In the data rows, the value 128 means zero.
Each row of this table is followed by its label. One hidden rule gives the labels. It looks at one to three of the table's principal directions, none of them among the few with the most spread.
123 115 152 156 127 145  73 126  57 109 124 181 123 168 122 160 123 131 127 112 143 147 116 141 143 133 132 157 153 126 125 155  89 119 125  75 168 137 130 144 129  99 116 109  99 102 122 112 142 161  91 119 118 106 4
159 153 136 155 105 136  73 178 124 149 181 124 119 124 145 136 112 120 162 137  95 112 131 100  98 113 129 127 124 169  76 151 151 120 152 106 171  78 104  95  97 125  57 126 133  83 124 177 122 145 133  73 135 136 3
165 130 126 112 107 168  80 102 121  54 142 137 120 212 134 108 148 125 109 192 133 134 154 206  85 102 183 163 131  63 147  91 121 154 123  89 154 137 163 224 186 117 134 117 156 160 132 163 134 117 124 184 159 115 3
 67 160 106  60 112 112 160  97 235 148 139  79 147 102 125 122 112  87  98 235 149 115  71  36 149 105  93  31 128 118 124 129 153  82 159 217  94 109 169  47  79 133 146 137 121 119 156  96  91 113 128  78  81 139 1
156 147  79  94 146 129 139 159 156 110  81 106 124 132 105 140 126 117 105 131 148 121 167 152  49  90 137 188 108  89 131 108 171 166 154  55 174  79 104 170 168 183 128 108 157 175 142 132 116 130 131 170 122 110 3
127  98 174 151  83 132  54  49 124 111 183 199 143 234 106  85 137 126 156 148  97 159 142 160 149 172 159 106 187 134 148  97 117  20  97 151 146 166 159 157 161  27 136  97  59 138  91 159 131 150  80 149  98 122 1
 84 135 182  91 140 110 128 140 107 124  97 140 114  66 148 205 131 109  85 118 225 167 105 103 176 155  43  98 156 133 113 127  65 121 142 107  88 133 170  78  82 131 151 191  81 125 147 106 119 110  84  88 109 132 2
138 130 133 102 111 160 100  96 141  89 144 140 100 202 147 106 142 119 134 195 105 128 137 185 121 101 199 129 115  93 146  98 131 143 155 144 127 151 152 163 163 100 111 112 141 138 124 119 130 113 142 149 144 138 1
 97 128 131 112 122  88 160 126 169 143 137 120 116 126 110  97 133  86 126  71  91 128 117  90 171 196 116  92 146 144 144  97 110  76 108 199 117 145 118  80 142 118 134 126  80 126 137 122 131 118 149 102  93 154 4
 86 125 112  87 134 108 156 104 215 159 130  96 148 117 117 116 105 103 115 181 162 117 104  45 159 124  85  45 148 129 122 137 133  81 155 189  90 128 141  52  92 121 148 131 102 108 133 104  95 111  97  89  97 148 2
102 116 138  80  94 134  95  37 210  94 151 144 159 189 131 104 107 108  93 239 166 140 106 116 159 128 129  40 167 104 155 114 116  45 119 180 102 159 191 120 127  51 176 111 103 112 102 136 102 115  62 131 106 128 4
123 121 116 132 157 116 177 127 106 122  59 149 101  97 130 143 119 137 126  49 116 155 136 227 122 172 148 174  99 139 166 105 121 161  94 118  99 175 124 144 179 147 161 133 113 185 106  89 140 131 160 173 108 138 4
188 122 121 202  91 151 113 115 119 160 205 135 156 155 118  68 133 170 188 135  47  97 136 108 121 118 182 115 124 146 122 141 167 130 113 179 148 103 106 146 122 111  83  98 179 102 115 192 147 149 164 141 175 138 4
181 112 186 144  88 146  90 158  56  89 153 120 112 118 152 174 206 119 139 137 123 150 120 123 108  69  97 131 159 131  82 153  90 151 129 104 134 134 116 138  75 145  91 218 136 123 151 173 146  85 158 125 170 103 4
136 164 112 112 105 179 111 111 154 105 153  91 119 164 162 114  94 118  94 212 144 112  94 118 113 121 143  96 115 119 128 150 139 144 128 157 120 133 151 111 145 135 128 107 160  83 127 133 143 116 132 102 153 104 3
156 103 137 205 145 125  93 160  70 130 166 153 110 146 113 107 143 156 184  64  63 112 150 129 137 131 164 172 113 137 107 139 125 137 114 106 173 107  92 168 128 106  79 102 136 101 124 149 147 159 159 117 152 141 2
126 117  89 151 142 113 132 126 182 166 175 140 134 157  98  59 119 133 193 140  46  95 154 119 139 104 187 133  99 132 131 116 182 102 162 178 164 108 108 131 133  85  86  72 150 136 128 132 112 160 150 123 111 171 1
 86 135 114 115 190 113 149 123 133 140  85 131 132  75 121 144  69 148 101  95 202 144 130 171 132 177  87 154 114 130 138 113 107 147 105  74  86 138 172 129 135 135 185 138 101 154 116 106 109 131  89 135 109 141 2
182 175  61  99  81 161 169 146 176 140 159  48 123 177 121  53 145 117 134 195  68  83 136 118  64  79 181 108  89 131 129 148 211 160 137 150 138 106  74 116 179 178  95 119 214 116 141 200 124 127 178 159 178  79 4
155 104 128 136  88 130 101  58 164 105 166 146 153 224  99  55 150 135 142 153  76 125 164 147 108 141 181 120 153 108 161  87 166  56  90 157 148 138 127 193 185  76 149  79 120 150  97 170 133 132 120 186 128 109 2
183 110 137 165 132 152  72 169  95  65 159 127  75 164 151 123 165 109 164 127  47 111 133 172 111  77 186 169 101 100  95 135 106 184 150 134 177 124 106 174 121 118  56 134 155 109 146 130 158 104 207 104 169 157 4
127 106 167 103  84 103 120  94 149 137 154 151 136 177 105  97 176 105 147 133 108 142 149 116 158 143 129  76 184 134 135 101 112  58 132 164 105 148 124 108 130  90 123 161  85 142 127 171 108 115 101 147 125 136 1
174 142 128 152 119 141 106 165 106 105 134  98 120 109 137 140 146 140 123 126 112 110 136 118  82  98 122 150 105 128  94 154 154 156 113  93 155  76  99 155 117 164 104 138 171 107 137 166 144 128 164 121 169  96 4
116 172  90  97 159 165 126 132 159  85 102  97  88 144 148 130 107 118  97 189 122 102 120 172  84 103 191 178  67  52 139  89 152 214 167 136 140  90 168 180 167 184 117  85 171 157 165  60 141 116 194 124 135 152 1
 90 116 143 124 154 130 116 112 115 121 137 131 133 126 128 134 127 123 122 142 143 124 102 106 158 122 118 132 144  95 123 120  82 144 146 149 114 141 166 133  88 124 135 138 104 125 154  75 132 102 130 103 123 157 1
174 134 100 174 139 137 131 196 103 137 153 102 101 121 132 110 133 133 164  76  63  95 144 114 104 110 160 173  89 145 105 149 154 175 135 118 179  99  66 136 138 156  67 104 175  96 136 151 151 138 187 109 160 133 2
121 120 137  92  95 106 135 104 162 132 144 101 149 153 124  98 132  98 109 134 134 125 113  80 157 160  96  47 169 151 130 137 107  69 108 162  97 159 111  77 120 100 152 149  87  86 109 154 116 102  92 114 127 109 4
182 114 119 168 137 136 113 161 119 117 143 138 114 125 148 120 143 155 169 113  67 101 171 161 106  80 189 175  79 126 120 127 168 170 152 121 172  98  89 184 132 118  80  93 193 123 116 140 146 135 171 139 167 150 4
107 160 117 117 167  89 166 222 109 158  77  91 107  33 108 195 134  99 108  42 159 125 118  53 110 142  56 164 120 124  91 127 118 173 158  84 156  54  95  84  96 228 103 156 107 141 185  91 125 132 162  80  95 138 1
147 130 172 128  83 119 125 129 138 132 169  97 122 101 148 126 167 112 138 149 106 129  99  79 154 127  89  42 146 166  91 153 117  96 114 193  84 128 121  64  72 118 108 199 121  89 133 177 130  96 156  87 155 121 2
146 112 147  80  85 112 178  99 135 108  70 155 135 139 119 153 187 104  97 104 148 173 157 168 126 133 119 126 162 117 183  91 131  99 123 146 122 170 114 143 178 135 170 149 120 206 126 129 139 111 114 207 105 101 1
125 135 116  81  88 151 118 100 177 117 131 114 149 162 146 133 138 108 119 249 137 124 115 125  96  54 146  90 143 108 127 134 150 120 168 149 119 142 149 119 112 136 127 138 148 143 132 121  97 110 111 139 119 128 4
154 129 120 167  88 152 119 113 143 152 188 125 141 159 148  86 120 140 169 165  58 101 112 101 138 114 177  87 120 159 127 152 161 112 130 204 136 138 109 105 120 100  90  92 160  82 107 146 142 138 153 108 146 138 1
120 162 133 140 109 149  95  92 125 123 165 130 134 172 108  90  95 128 104 135 133 132 108 130 117 198 125 127 149 126 135 114 124  95  76 132 129 115 167 134 165 122 147 108 102 118 130 166 144 144 120 124 128  98 1
 91 126 143 129 160 127 140 146 112 143 127 131 119  77 153 163 111 128 128 133 168 138 100 111 182 126  90 111 118 138 116 148  91 150 159 148 103 151 155  86  82 114 126 151 119 112 143  82 129 123 118  79 116 156 1
111 124 132 144 139  96 116 169 112 136 140 109 128 111 103 134 152 112 142  88 107 116 125  62 125 132  97 139 142 122  94 127 119 112 128 112 161  89 105 126  99 153 107 136  98 121 157 123 120 135 147  93 107 135 3
182 157 114 106 107 131 163 163 117 116  83  96 136  76 147 159 142 140  93 106 154 132 154 169  64 114 110 156 104 141 133 131 162 177 107  70 126 105  96 151 151 190 146 159 184 155 120 178 135 116 140 178 164  82 2
126  85  96 181 181 116 128 116 133 152 143 143 151 144  99  89 114 168 186 109  92 111 162 124 131 110 160 169 103 109 135 113 165 126 149 131 164 124 115 185 133  88 128  59 126 152 109  79 130 153 131 144 103 160 1
139 111 181 178  75 127  68 102  95 130 205 146 147 167 120 105 150 128 154 122  92 135 104  74 152 166 110  78 190 158 102 140  94  53  76 158 130 135 135 112  97  87 111 148  81  80 117 190 135 131 118  99 135 119 1
132 114 102 128 118 152 121  30 180 117 151 174 156 217 109  50  85 161 127 168 122 128 158 198 130 162 209 131 132 105 200  79 151  88  87 148 115 167 176 193 209  60 179  53 145 151  77 161 122 144  83 207 136 136 2
153  98 160 155 105 120 144 114 118 137 143 133 126 125 134 126 176 144 156 109  93 130 135  91 156 118 136  95 136 141 131 128 137 107 124 184 114 135 100 124 111 113 116 135 135 118 117 131 147 115 156 135 145 130 3
117 137 124 116 151 141 113 153 125 117 111 134 113  96 166 167 101 126 120 164 149 117 110 151 144  90 137 126  94 127 112 159 111 178 172 114 125 123 140 110  91 122 106 132 155  97 131  92 121 130 123  89 140 151 2
145 127  72 137 144 151 171 113 163 149 115 110 170 100 146 108  85 169 129 168 131  95 131 145 109  83 157 135  87 127 152 151 172 179 136 147 114 137 125 146 125 142 150  91 207 128 106 113 126 126 127 159 155 139 3
115 120 156 147 123  93 125 123  86 154 141 136 135 122  89 115 147 129 146  47 104 143 119 104 139 192 100 124 165 152 119 109 100  90  84 117 117 125 118 113 117 127 135 158  57 132 126 145 128 129 135 129 110 119 4
143 148  89 136 170 134 137 187 127 142  83 127 105 117 120 147 106 141 134  98 153 126 188 170  69 119 133 213  88 121 121 122 182 168 161  43 172  84  99 162 186 177 111  89 155 174 135 124 121 170 121 146 116 123 1
 80 138 140  51 156  96 190 153 145 130  52 101  93  53 138 195 157  93  92 128 185 150 103 109 159 106  72  96 113 121 123 130 105 155 177 134  75 133 130  61  89 167 143 197 107 151 162  60 108  96 138 105 102 131 1
109 150 105 175 180 140 106 172 113 184 129 135 118  97 136 146  50 161 158 105 142 106 130 111 116 145 131 165  93 159  95 156 151 159 157  79 145  81 122  99 115 147  91  77 125  89 114  96 119 176 112  71 117 156 1
 78 118 159 137 137  91 143 130 115 179 147 144 122  94 125 127 110 110 153  70 120 143  88  89 211 196  85  69 152 187 118 143  77  82 122 181  86 168 130  31  85  86 123 159  51  91 121 107 122 132 114  66  92 158 1
 93 152 115  84 134 131 166 104 134 147  91 105 167  83 142 141  86 146  77 152 212 137 109 148 119 150  79 111 132 147 145 141 120 139  98  90  62 158 162 107 123 152 200 161 129 135 111 132 105 117  70 151 132  96 1
143 161 123 115 130 165 143 180  91 116 102  78 105  66 201 182 113 134 102 170 162 114  86 149 120  85 113 109  80 150  97 193 111 230 150 107  87 141 121  87  89 179 111 180 184  75 131 111 135 105 152  89 181 113 1
 98 121 134 151 144 137 121  90 126 162 180 114 156 116 118  93  88 156 140 156 153 120  86  86 162 148  95  80 150 149 110 154  94 113  96 148  68 150 173  88  75 103 151 158 107  83 119 148 111 115 100 102 146 137 1
Here are more rows. What is the label of each one?
160 122 131 150 124 149  96 158 104  75 138 152  99 149 152 137 166 117 145 134  65 118 150 184 108  75 192 201  97  90 129 111 134 173 156 137 193 120 123 203 143 129  80 104 181 156 157 113 159 126 189 135 144 153 >> 3
133 146 112 105 139 145 110 139 125 101  86 111 127 129 150 157  92 133  90 156 191 137 137 177  84 128 109 141 115 127 121 146 135 149 119  46 122 130 135 144 156 145 158 129 129 126 103 132 114 136  84 137 130  93 >> 2
 71 151 151  85 163 134 151 133 106 125  71 104 115  61 158 205  88 122  51 134 255 152  73  91 170 161  36  92 135 130 120 161  66 157 129  98  64 142 171  61  91 159 179 173  95  88 139  70 129 107  81  79 123 104 >> 2
165  60 157 128  56  82 126  56 165 112 167 185 166 205  67  71 244 102 187 123  10 147 170 123 138  88 181 108 192  99 167  61 153  22 128 226 174 148 102 186 132  58 118 126 104 215 131 158 129 111 160 211  92 146 >> 4
205  94 134 163 119 115 130 154  90 103 119 151 117 147 108 120 209 149 173  64  60 132 207 182  83  89 179 205 112 105 138  90 169 150 131  95 186 104  69 229 171 136  97 118 168 194 128 163 152 133 179 206 154 123 >> 3
174 112 135 164 103 120 104 106 121 122 160 162 131 174  98  74 144 144 165  79  67 138 176 191  98 162 166 162 141 148 142  97 152  83  73 112 149 132 112 179 179  92 126 118 122 161  97 210 134 143 135 185 140 117 >> 3
162 154  99 200 176 175  77 212  71 136 133 121 106  92 170 162  74 173 165 133 119  93 143 175  66  84 160 217  62 135  72 173 153 240 163  41 171  72 118 165 114 179  61  99 190 102 131 118 135 165 157  87 168 154 >> 4
127  91 135 126 155  74 158 140 104 128  72 149 133 110  97 143 152 128 126   9 141 159 177 150 126 171  93 175 144 140 151  97 125  92  99  72 147 147  83 161 164 118 170 124  75 177 102 114 133 132 103 174  89 110 >> 4
156 128 124 152 131 110 118 132 127 133 159 132 113 161  72  74 153 126 160  65  70 128 166 138  99 162 146 171 133 120 126  86 153 103 104 118 164  91 107 163 168 126 107 118 109 165 141 179 138 138 166 156 127 123 >> 1
170 104 145 193  94 142  87 126 108 135 219 150 141 175 130  76 162 144 193 128  33 104 149 105 135 101 182 144 137 140 118 125 147 104 128 179 178 126 106 166 115  83  72  97 160 108 127 173 153 132 162 125 157 148 >> 1
175 117 128 197  93 161  83  98 110 137 180 171 159 175 122  91 111 160 169 141  85 131 145 169 101 133 164 148 148 150 132 140 153 101  95 137 158 140 134 164 150  94 113  95 146 136  99 186 143 159 118 157 139 125 >> 4
105 157 177  92  98 134 116 152 114 129 183  83 118  94 166 144 145  89  97 153 147 110  66  38 177 131  80  62 162 141  88 146  50 145 141 174  82 128 152  47  41 151  99 211 121  46 174 152 131  63 140  47 175 141 >> 2
123 141 104 103 110 143 129 130 164 122 113 111 138 135 172 135  97 108 114 179 126 114 114 150 113 115 148 103 121 136 134 140 133 143 145 150 117 160 129 108 135 141 130 114 139 116 109 103 115 118 119 113 119 148 >> 1
134 127 117  91  99 153 130  74 169 127 134 100 169 151 148 104  95 134 100 214 177 128 108 139 118 116 107  57 154 146 135 160 124 109 108 134  65 180 151  96 119 109 177 157 131 101  89 161 103  96  66 147 152 100 >> 3
113 107 137 176 152 124 132 133 101 145 100 166 120 114 134 158 110 152 144  75 135 140 135 133 149 163 134 150 128 134 139 124 119 130 122 128 130 137 127 136 144 133 131  91 107 136 111  80 139 159 123 122 102 158 >> 1
 99 143 178 100 115 114 154 151 115 145 136  88 114  54 165 169 136  96  92  95 162 130  68  40 185 164  51  61 158 165 103 149  58 132 123 183  65 144 132  25  51 158 128 206  95  62 150 115 142  65 141  52 145 136 >> 4
139  91 119 159 150  98 123 101 163 131 159 144 108 183  71  59 163 122 203  98  28 129 163 148 127 140 185 145 122  92 135  60 157  95 144 190 155 119 122 173 159  87 100  96  82 197 134 104 131 132 194 151  88 181 >> 4
124 115 111 123 149  95 165 140 143 134 110 110 129 123  89 115 154 126 125  72 125 120 155  83 123 144 122 149 134  95 143  86 135 124 120 120 144 100 105 157 152 161 143 111 121 155 145 123 125 123 143 155 117 136 >> 4
121 135  58  95 158 134 182 120 161 129  56 130 135 131 127 122  97 143 120 151 137 124 154 217  92  99 181 170  74 107 176 118 179 176 151  99 129 150 121 166 191 147 161  81 171 188 108  80 110 154 121 192 107 129 >> 4
144 147 115 105 140 136 131 154 128 113  84 102 128  88 154 164 106 129  98 140 173 134 133 173  85 114  95 142 105 139 112 152 140 166 132  74 116 123 123 125 127 158 145 154 141 137 117 126 123 118 116 130 136 103 >> 2
117  57 182 207 164  87 123 130  73 183 179 169 138  93 111 119 147 168 206  31 100 129 131  57 225 157 104 102 158 165 107 133  71  98 126 163 106 147 111 102  51  62 104 145  77  83 110 117 134 125 119  91 135 188 >> 2
110 158 107 117 136 152 103 130 150 116 127  89 123 135 145 134  81 125  94 185 161 112  98 101 103 124 111 110 111 131 106 165 144 127 119 102 126 108 139 106 126 142 138 107 132  77 120 118 120 136 112  86 128  96 >> 2
106 110 159 166 110 150  94 103 113 147 199 164 141 172 142 102 111 135 144 149 129 113 106  71 207 151 143  85 172 134 131 143  70 100 128 183 116 159 158 102 103  82 107 108 126  57 131 145 133 135  87  87 153 168 >> 3
198 128 131 177  81 145 104 164 140 127 209  95 126 121 147 110 162 120 173 157  42  94 112  59 115  71 148  92 121 143  84 157 151 139 142 200 167  89  91 108  73 133  49 139 185  77 144 185 149 108 203  85 171 147 >> 2
145  93 142 156  75 129  95  54 137 138 226 133 185 220  85  25 153 140 161 155  74 112 131  80 146 141 145  79 195 133 136 122 122  41  75 176 124 157 130 149 123  61 141 124 108 101 109 211 124 116  99 160 154 109 >> 1
